Each row has a hidden score. How much does it go up from the first row of each pair to the second? 20 means little or no change, 40 a big rise and 0 a big fall. The score is a weighted sum of the row's numbers plus the product of two more (or one squared), each taken from its middle value.
 0.103  0.160 -0.511  0.161  0.361  0.132 -0.339 -0.213  0.541 -0.162  0.158  0.442
 0.280  1.126 -1.030  0.146 -0.338 -0.367 -1.168 -0.274  0.059 -0.343 -0.648 -0.692 ~ 20
 0.505 -1.089  0.659 -0.030  1.000 -0.679  0.134  0.934 -0.041 -0.638 -1.010 -0.397
 0.885  0.415  0.699  0.603  1.069 -1.844  0.517 -0.577 -0.353  0.410 -0.472 -1.714 ~ 11
-1.174  0.213  0.058  0.334 -0.636  0.493  0.588 -0.253  0.447  1.063  0.809 -0.161
-0.449  1.123 -1.005 -0.265  0.034  0.620 -0.087  0.022 -1.189 -0.304  0.026 -0.860 ~ 22
 0.530 -1.244  0.786 -0.028  1.108 -0.796  0.125  0.902 -0.046 -0.750 -1.016 -0.500
 0.700  0.236  0.265  0.575  0.943 -1.383  0.536 -0.354 -0.056  0.270 -0.165 -1.288 ~ 12
 0.879 -0.004 -0.626  0.593 -0.952 -0.084 -1.038  0.435  0.713 -0.573 -0.881  0.992
-0.812  0.622  0.181  0.254 -0.295 -0.192  0.379  0.690 -0.429 -0.476  0.985 -0.698 ~ 20
-1.400 -0.782 -1.025  0.218 -0.695  0.657  1.803 -1.886  0.679  1.640  0.539  0.400
 0.490  0.437 -1.005  0.430 -0.819 -0.248 -1.003 -0.148  0.349 -0.271 -0.434  0.848 ~ 22
-0.283  0.795  0.156 -0.694  0.974  0.240 -0.014  0.511 -1.017  0.039  1.083 -0.185
-0.574  0.829 -0.351 -0.478  0.962  0.580  0.254 -0.268 -1.272  0.266 -0.096 -0.369 ~ 19
-3.813  1.648 -1.474  1.950 -1.701  0.758  0.694 -1.441  1.598  3.203 -0.205  0.934
 0.566  0.409 -1.136  0.505 -1.006 -0.298 -1.172 -0.166  0.429 -0.272 -0.822  1.143 ~ 18
 0.532 -1.234  0.747 -0.014  1.103 -0.748  0.149  0.918 -0.035 -0.657 -0.904 -0.465
 0.472 -1.071  0.648  0.015  1.092 -0.649  0.138  0.915 -0.097 -0.572 -0.817 -0.429 ~ 19
-0.825  1.499  0.006  0.166 -1.043  0.202  0.148  0.730 -1.518 -0.669  0.480 -0.812
-0.880  0.247 -0.034  0.345 -0.511  0.360  0.817 -0.470  0.124  0.920  0.456 -0.020 ~ 15
 0.157  0.323 -0.615  0.259  0.064  0.106 -0.568 -0.220  0.514 -0.297  0.073  0.432
-0.812  0.638 -0.073  0.348 -0.344 -0.126  0.242  0.793 -0.411 -0.681  0.811 -0.877 ~ 21
 0.489  0.353 -0.929  0.370 -0.752 -0.233 -1.017 -0.076  0.493 -0.222 -0.366  0.884
-0.109 -0.250 -1.060 -0.674 -0.572  1.140  0.050 -1.866  0.690  2.632  0.742  1.809 ~ 15
 0.194  1.096 -1.180  0.137 -0.745 -0.250 -1.414  0.001  0.215 -0.637 -0.389 -0.253
 0.358  0.637 -1.044  0.392 -0.855 -0.247 -1.116 -0.049  0.246 -0.415 -0.491  0.655 ~ 18
 0.429 -1.238  0.802  0.091  1.189 -0.685  0.128  0.829 -0.113 -0.683 -0.872 -0.575
-1.659  0.194  0.030  0.219 -1.042  0.866  0.676 -0.661  0.789  1.648  1.120 -0.354 ~ 15
 0.163 -0.806  0.460  0.440  1.393 -0.168  0.364  0.596 -0.521 -0.238 -0.178 -0.661
 2.362  0.405  1.110 -1.415 -1.428  0.679 -0.298 -0.230  0.637  1.487  1.157  0.655 ~ 14
 0.323  0.773 -1.135  0.295 -0.916 -0.238 -1.210 -0.104  0.243 -0.447 -0.544  0.536
 0.568 -1.019  0.659 -0.033  0.958 -0.749  0.167  0.970 -0.082 -0.569 -0.952 -0.399 ~ 23
 0.661 -1.939 -0.399 -3.516  1.709  1.434 -1.538 -2.342  0.873  0.873  2.454  2.319
 0.540  0.373 -0.947  0.592 -1.026 -0.285 -1.023 -0.382  0.155 -0.316 -0.575  1.079 ~ 16
-0.769  0.566  0.192  0.247 -0.293 -0.220  0.369  0.711 -0.407 -0.479  0.955 -0.672
-1.049 -1.542 -1.468 -1.596  2.778  0.618 -0.246 -2.212 -0.218 -1.131  2.305  0.637 ~ 26
-1.181 -1.880  1.115  0.403  0.559  1.568  3.138  0.980 -1.408 -1.096  0.618 -0.923
 0.445  0.704 -1.222  0.295 -0.686 -0.168 -1.342 -0.055  0.563 -0.329 -0.476  0.431 ~ 7
-0.289 -0.315 -0.616  1.126  0.087  0.378  1.711 -0.151 -0.803 -0.638 -0.194 -0.002
 0.319 -1.038  0.027 -1.002 -0.264  0.795  0.310 -0.587  1.089  2.041  0.507  1.430 ~ 18
 0.902 -0.220 -0.424  0.717 -0.888  0.025 -0.668  0.699  0.452 -0.932 -1.049  0.960
 0.332 -2.769  1.272 -2.794  0.607  1.073  1.276  0.319  0.905  1.554 -0.532  1.653 ~ 30
 0.276 -0.193 -0.609 -0.342  0.423  0.133 -0.960 -0.163  0.887 -0.215 -0.318  0.990
 0.724  0.235  0.289  0.628  0.924 -1.368  0.500 -0.322 -0.090  0.265 -0.153 -1.344 ~ 13
 1.202 -2.733 -0.722 -2.712 -1.112  2.079  1.828 -2.916  1.620  5.586 -0.970  4.595
 0.946 -0.015 -0.750  0.616 -1.138 -0.162 -1.321  0.440  0.815 -0.608 -1.283  1.253 ~ 17
 1.155 -0.136  0.327 -1.398  1.664  0.692 -0.567  1.093 -0.417  0.068  0.257  0.515
-0.862  0.617  0.153  0.249 -0.240 -0.201  0.384  0.742 -0.466 -0.487  0.999 -0.653 ~ 18
-1.417 -0.213 -0.402  0.327 -0.029 -0.102  0.969 -0.482 -0.198 -0.422  1.159 -0.257
-0.161  0.417 -0.147  0.420 -0.170  0.130  0.704 -0.191  0.029  0.616  0.548  0.024 ~ 16
 0.454 -0.915  0.493  0.078  1.031 -0.539  0.184  0.876 -0.144 -0.499 -0.764 -0.356
-0.623  0.107 -0.995  0.607  0.630  0.348  1.267 -0.836 -0.554 -0.331  0.305 -0.151 ~ 15
-0.757  0.820 -0.115 -0.021 -0.122  0.010  0.320  0.591 -0.758 -0.539  0.765 -0.805
-0.322  0.494  0.546  0.331 -0.118  0.197  0.769  0.609 -0.518  0.034 -0.749  0.189 ~ 19
 0.019  0.210 -0.573  0.303  0.220  0.117 -0.131 -0.239  0.523 -0.112  0.169  0.377
 0.965 -0.131 -0.478  0.615 -0.958 -0.017 -0.943  0.644  0.719 -0.647 -0.970  1.062 ~ 20
 1.155  1.148  0.815 -1.764 -1.694  1.130 -0.484 -0.253 -1.041  1.316 -0.961  1.138
 0.513 -0.878  0.409  0.038  0.898 -0.588  0.225  0.923 -0.108 -0.506 -0.829 -0.303 ~ 17
 0.706 -0.501 -0.108 -0.059 -0.036  0.246 -1.075  0.681  0.788 -0.963 -0.878  1.264
 0.349  0.187 -0.839  0.099 -0.065 -0.020 -1.006 -0.287  0.625 -0.293 -0.383  0.880 ~ 19
 0.169  0.630 -1.034  0.516 -0.660 -0.174 -1.073 -0.205  0.045 -0.486 -0.315  0.210
 0.292  1.018 -1.221  0.200 -0.632 -0.266 -1.305 -0.076  0.184 -0.482 -0.535 -0.125 ~ 21
 0.547  0.144 -0.711  0.185 -0.281  0.056 -1.091 -0.025  0.718 -0.480 -0.410  0.832
-0.099  0.638  0.931 -0.166 -0.226  0.776  0.810  0.900 -1.231 -0.282 -1.865  0.366 ~ 24
-0.686  1.287 -0.104 -0.201 -0.330  0.315  0.036  0.715 -1.050 -0.347  0.613 -0.989
-1.224  0.571  0.956 -0.133  1.641  0.770  0.381 -0.228 -1.634  0.189  0.000 -1.014 ~ 17
-0.801  0.630  0.148  0.208 -0.285 -0.199  0.413  0.726 -0.424 -0.482  0.982 -0.693
 0.497  0.834 -1.246  0.360 -0.873 -0.207 -1.403 -0.128  0.398 -0.442 -0.618  0.492 ~ 20
 0.571 -1.214  0.832  0.058  1.193 -0.760  0.082  0.878 -0.021 -0.702 -1.027 -0.457
 0.527 -1.153  0.748 -0.045  1.034 -0.755  0.078  0.887 -0.017 -0.651 -0.982 -0.466 ~ 20
-1.399 -0.332  0.792  0.016  2.517  0.666 -0.042 -0.406 -1.599 -0.121  1.638 -1.391
-0.460 -0.236  0.128  0.652  1.131 -0.033  0.205 -0.201 -0.203 -0.294  1.298 -0.785 ~ 19
 0.328  0.885 -1.159  0.456 -1.119 -0.291 -1.163 -0.167 -0.013 -0.554 -0.583  0.690
-2.607  1.828 -2.058  1.705 -0.963  0.702  2.948 -1.482 -1.849  1.890 -1.162 -0.350 ~ 18
-2.221  0.114 -0.499  0.532 -0.979 -0.250  1.109 -1.054 -0.744 -0.943  1.627 -0.341
 0.173  0.920 -1.147  0.103 -0.583 -0.200 -1.267  0.064  0.350 -0.538 -0.309 -0.147 ~ 19
 0.578 -1.091  0.647  0.034  1.055 -0.638  0.209  0.894 -0.073 -0.662 -0.894 -0.382
 0.552 -2.525  3.168 -2.775  0.084  0.569 -2.020  1.181  2.117  0.349 -0.824  0.529 ~ 26
 0.808 -0.662  0.111 -0.105  0.678 -0.526  0.136  1.403 -0.210 -0.518 -1.247 -0.255
 0.543  0.372 -1.071  0.507 -0.775 -0.217 -1.015 -0.282  0.618 -0.219 -0.601  0.883 ~ 15
 0.147  1.250 -1.201  0.169 -0.754 -0.253 -1.336 -0.091  0.053 -0.670 -0.354 -0.301
 0.319  1.173 -1.187  0.005 -0.470 -0.309 -1.376 -0.162  0.201 -0.402 -0.778 -0.570 ~ 21
 1.094 -0.180 -0.423  0.635 -1.076 -0.072 -1.133  0.834  0.832 -0.781 -1.329  1.181
 0.547 -1.120  0.704 -0.019  1.076 -0.676  0.113  0.949 -0.082 -0.644 -0.920 -0.451 ~ 22
-0.423  0.308 -0.217  0.387 -0.235  0.199  0.696 -0.351  0.088  0.703  0.579  0.077
-0.286  0.755  0.862 -0.062  0.960  0.542  0.106  1.494 -0.534 -0.840 -0.522 -0.174 ~ 25
 0.933 -0.886  0.440  0.071 -0.115  0.421 -0.810  1.290  0.844 -1.379 -1.236  1.487
 1.076 -2.493  1.633 -4.667 -0.825  2.183 -2.279 -2.225  2.460  2.425  3.648  2.038 ~ 16
-0.845  0.604  0.130  0.248 -0.289 -0.209  0.412  0.677 -0.479 -0.445  0.954 -0.635
 0.018 -1.601  2.001 -0.872  0.777 -0.609 -0.572  0.755  0.882 -0.097 -1.904 -1.397 ~ 27
 0.165  1.090 -1.269  0.224 -0.662 -0.187 -1.152 -0.003  0.060 -0.511 -0.417 -0.128
 0.552 -1.188  0.773 -0.003  1.117 -0.795  0.126  0.943 -0.075 -0.623 -0.940 -0.503 ~ 22
 0.546  0.519 -1.200  0.344 -0.753 -0.172 -1.308 -0.132  0.695 -0.267 -0.674  0.689
 3.246 -5.266  5.131 -4.893 -0.155  3.556  0.326  1.521  2.528  3.227  0.031  3.768 ~ 37
 0.141  0.135 -0.563  0.114  0.252  0.131 -0.502 -0.153  0.602 -0.275  0.049  0.576
-1.354  0.063 -1.683  1.714 -1.553 -0.084  2.138 -1.150 -1.178  0.417 -1.125  0.719 ~ 30
-0.835  0.616  0.162  0.238 -0.277 -0.251  0.478  0.721 -0.418 -0.448  0.967 -0.685
 0.679  0.250  0.234  0.623  0.941 -1.411  0.562 -0.313 -0.101  0.282 -0.138 -1.297 ~ 16
-0.328  0.336 -1.808  1.036 -0.232  0.170  0.999 -1.260 -0.850 -0.344 -0.283  0.033
-0.848  0.612  0.180  0.223 -0.302 -0.195  0.404  0.703 -0.473 -0.413  0.974 -0.627 ~ 23
-0.736  0.646 -0.732  0.563 -0.319  0.114  0.635 -0.155 -0.138  0.558  0.178 -0.033
 0.459 -0.192  0.035  0.671 -0.392  0.190 -0.134  0.621  0.454 -0.902 -0.254  0.669 ~ 22
-1.503 -0.053 -1.112  0.946 -2.114  1.029  1.067 -1.319  1.077  2.452  0.541  0.279
 0.341  0.152 -0.586  0.216 -0.023  0.132 -0.748 -0.027  0.574 -0.418 -0.102  0.561 ~ 24
 0.432  0.573 -1.055  0.438 -0.882 -0.260 -1.011 -0.139  0.253 -0.397 -0.484  0.718
 2.907 -4.261  3.649 -4.899 -2.398  3.506 -3.500 -2.413  4.217  5.330  4.661  3.757 ~ 15
 0.668  0.253  0.296  0.628  0.925 -1.415  0.483 -0.369 -0.059  0.265 -0.130 -1.338
-0.396 -2.925  5.160 -1.859  0.875  1.744 -0.931 -2.115  0.780  2.525  1.886  0.446 ~ 18
 0.151  1.054 -1.178  0.174 -0.637 -0.213 -1.230  0.043  0.228 -0.543 -0.300 -0.162
 0.730  1.031 -0.015 -0.502 -0.486  0.774  0.504  0.081 -1.162 -0.270 -1.164 -0.535 ~ 19
 0.295  0.716 -0.858  1.084 -1.147 -0.200 -0.265 -0.589 -0.378 -0.413 -0.393  0.877
-0.505  0.440  0.476  0.247 -0.007  0.271  0.799  0.396 -0.558  0.011 -0.566  0.227 ~ 22
-1.563 -0.444  0.846 -0.031  3.038  0.888 -0.204 -0.788 -1.954 -0.188  1.615 -1.785
 0.550 -1.232  0.872  0.010  1.147 -0.800  0.080  0.941 -0.008 -0.703 -0.969 -0.484 ~ 20
-0.833  0.591  0.174  0.241 -0.286 -0.202  0.462  0.694 -0.407 -0.475  0.924 -0.623
 0.675  0.243  0.297  0.621  0.975 -1.422  0.516 -0.367 -0.115  0.246 -0.150 -1.297 ~ 16
 0.481  0.438 -0.939  0.415 -0.638 -0.121 -1.010 -0.359  0.475 -0.328 -0.403  0.836
 0.655  0.160  0.283  0.615  0.948 -1.456  0.478 -0.334 -0.080  0.241 -0.129 -1.265 ~ 17
 0.428  0.575 -1.111  0.240 -0.583 -0.172 -1.198 -0.051  0.617 -0.264 -0.365  0.424
-0.337 -0.406  1.842 -0.947 -1.136  0.200  0.651  1.591  0.549 -0.642 -0.987 -0.803 ~ 32
-0.633  0.943 -0.002 -0.155  0.266  0.431  0.729 -0.215 -0.916  0.139 -0.699 -0.090
 0.806 -0.350 -0.391 -1.037  1.580  0.535 -0.735  0.700 -0.189 -0.252  0.516  0.257 ~ 27
-0.725  0.519  0.422 -0.487  1.707  0.530 -0.048  0.013 -1.408  0.135  1.205 -0.653
 0.121  0.021 -0.543  0.182  0.176  0.052 -0.251 -0.171  0.432 -0.186 -0.256  0.820 ~ 20
 1.025 -0.043 -0.699  0.631 -1.155 -0.131 -1.285  0.509  0.770 -0.661 -1.366  1.314
-0.831  0.594  0.177  0.244 -0.291 -0.207  0.414  0.710 -0.465 -0.466  0.957 -0.731 ~ 19
 1.560 -4.365  3.016 -4.930 -2.457  3.180 -2.300 -3.599  3.599  4.483  4.932  3.235
-0.798  0.792  0.171  0.245 -0.495  0.044  0.339  0.820 -0.567 -0.480  0.813 -0.783 ~ 24
-1.035  0.106  1.050 -0.227  1.921  0.383 -0.006  0.311 -1.326 -0.032  1.653 -0.879
-3.075  0.028 -0.524  0.573  0.807  0.479  2.823 -2.972 -1.770 -2.062  1.479 -1.309 ~ 19
 0.488  0.605 -1.064  0.293 -0.867 -0.227 -1.182 -0.089  0.320 -0.355 -0.524  0.728
-1.069  0.356  0.263  0.264 -0.728  0.537  0.929 -0.420  0.173  1.132  0.299 -0.048 ~ 17
 0.293  0.903 -1.224  0.299 -1.024 -0.257 -1.300 -0.041  0.180 -0.540 -0.562  0.420
 0.297  0.287 -0.638  0.371 -0.184  0.058 -0.547 -0.120  0.552 -0.376  0.038  0.441 ~ 20
 1.282 -1.241  0.396 -0.961 -0.632  0.940  0.371 -0.119  0.311  1.413  0.275  1.638
-1.686  0.387  0.548  0.870 -1.509 -0.412  1.671 -0.649 -0.860 -0.816  0.277  0.107 ~ 31
 0.385  0.811 -1.160  0.233 -0.771 -0.214 -1.312 -0.049  0.400 -0.395 -0.465  0.403
-1.023 -0.242  0.646  0.197  1.934  0.245  0.046 -0.115 -1.067 -0.188  1.644 -1.027 ~ 21
 0.320  0.923 -1.252  0.172 -0.812 -0.259 -1.397  0.088  0.278 -0.473 -0.452  0.334
 0.741  0.238  0.252  0.623  0.935 -1.407  0.481 -0.325 -0.120  0.257 -0.142 -1.293 ~ 15
 0.669  0.371 -1.208  0.589 -0.991 -0.235 -1.313 -0.290  0.487 -0.319 -1.037  1.229
 0.518 -1.056  0.617  0.048  1.028 -0.670  0.200  0.919 -0.097 -0.603 -0.888 -0.412 ~ 24
 1.400 -1.633  0.657 -4.159  1.211  1.994 -2.411 -1.563  1.200  1.381  2.646  2.012
 0.382  0.053 -0.150  0.410 -0.111  0.229 -0.302  0.445  0.508 -0.623 -0.169  0.583 ~ 16
-1.414 -0.492  0.757  0.630  2.669  0.865  0.035 -1.078 -1.371  0.129  1.149 -1.670
 0.688  0.256  0.309  0.645  0.910 -1.387  0.536 -0.320 -0.091  0.250 -0.137 -1.301 ~ 13
 0.699  0.228  0.298  0.604  0.916 -1.413  0.486 -0.311 -0.110  0.259 -0.136 -1.282
 0.409  0.745 -1.150  0.204 -0.656 -0.162 -1.274  0.004  0.494 -0.321 -0.383  0.376 ~ 25
-0.069  0.925  0.051 -0.340  0.238  0.714  0.475  0.346 -1.193  0.047 -1.271 -0.005
 0.528 -1.230  0.756 -0.005  1.064 -0.767  0.103  0.899 -0.052 -0.665 -0.988 -0.449 ~ 24
 0.728  0.219  0.280  0.596  0.944 -1.383  0.467 -0.343 -0.073  0.290 -0.127 -1.247
 0.422  0.533 -1.114  0.063 -0.432 -0.151 -1.264  0.081  0.653 -0.297 -0.548  0.438 ~ 26
 0.867 -0.585  0.090 -1.070  0.079  0.581 -0.606 -0.306  1.053  1.058  0.246  1.492
 0.186  1.013 -1.229  0.190 -0.707 -0.172 -1.289  0.006  0.209 -0.549 -0.397  0.005 ~ 23
 0.263  0.997 -1.181  0.038 -0.614 -0.251 -1.420  0.001  0.425 -0.485 -0.414 -0.127
 0.270  1.010 -1.256  0.191 -0.793 -0.212 -1.276  0.032  0.287 -0.576 -0.369  0.024 ~ 19
-1.348  0.331  0.507 -0.262  0.009  0.202  0.055 -0.311  0.442 -0.948  0.388 -0.224
-0.906  0.130 -1.348  0.982  0.333  0.388  1.566 -1.414 -1.002 -0.601  0.565 -0.424 ~ 16
 0.182  1.102 -1.096 -0.014 -0.726 -0.354 -1.670 -0.160  0.275 -0.708 -0.489 -0.191
 0.446 -0.661  0.040 -0.955  0.628  0.514 -0.427 -0.206  0.986  0.592  0.010  1.389 ~ 18
 0.650  0.259  0.279  0.630  0.930 -1.387  0.488 -0.334 -0.088  0.293 -0.157 -1.269
 0.182  0.332 -0.499  0.461 -0.056  0.071 -0.299 -0.019  0.447 -0.274  0.168  0.291 ~ 24
 0.067  0.566 -0.053  0.450 -0.151  0.024  0.651 -0.082 -0.002  0.565  0.520  0.144
-0.354  0.705  0.093 -0.473  1.290  0.445 -0.111  0.023 -1.200  0.077  1.076 -0.724 ~ 24
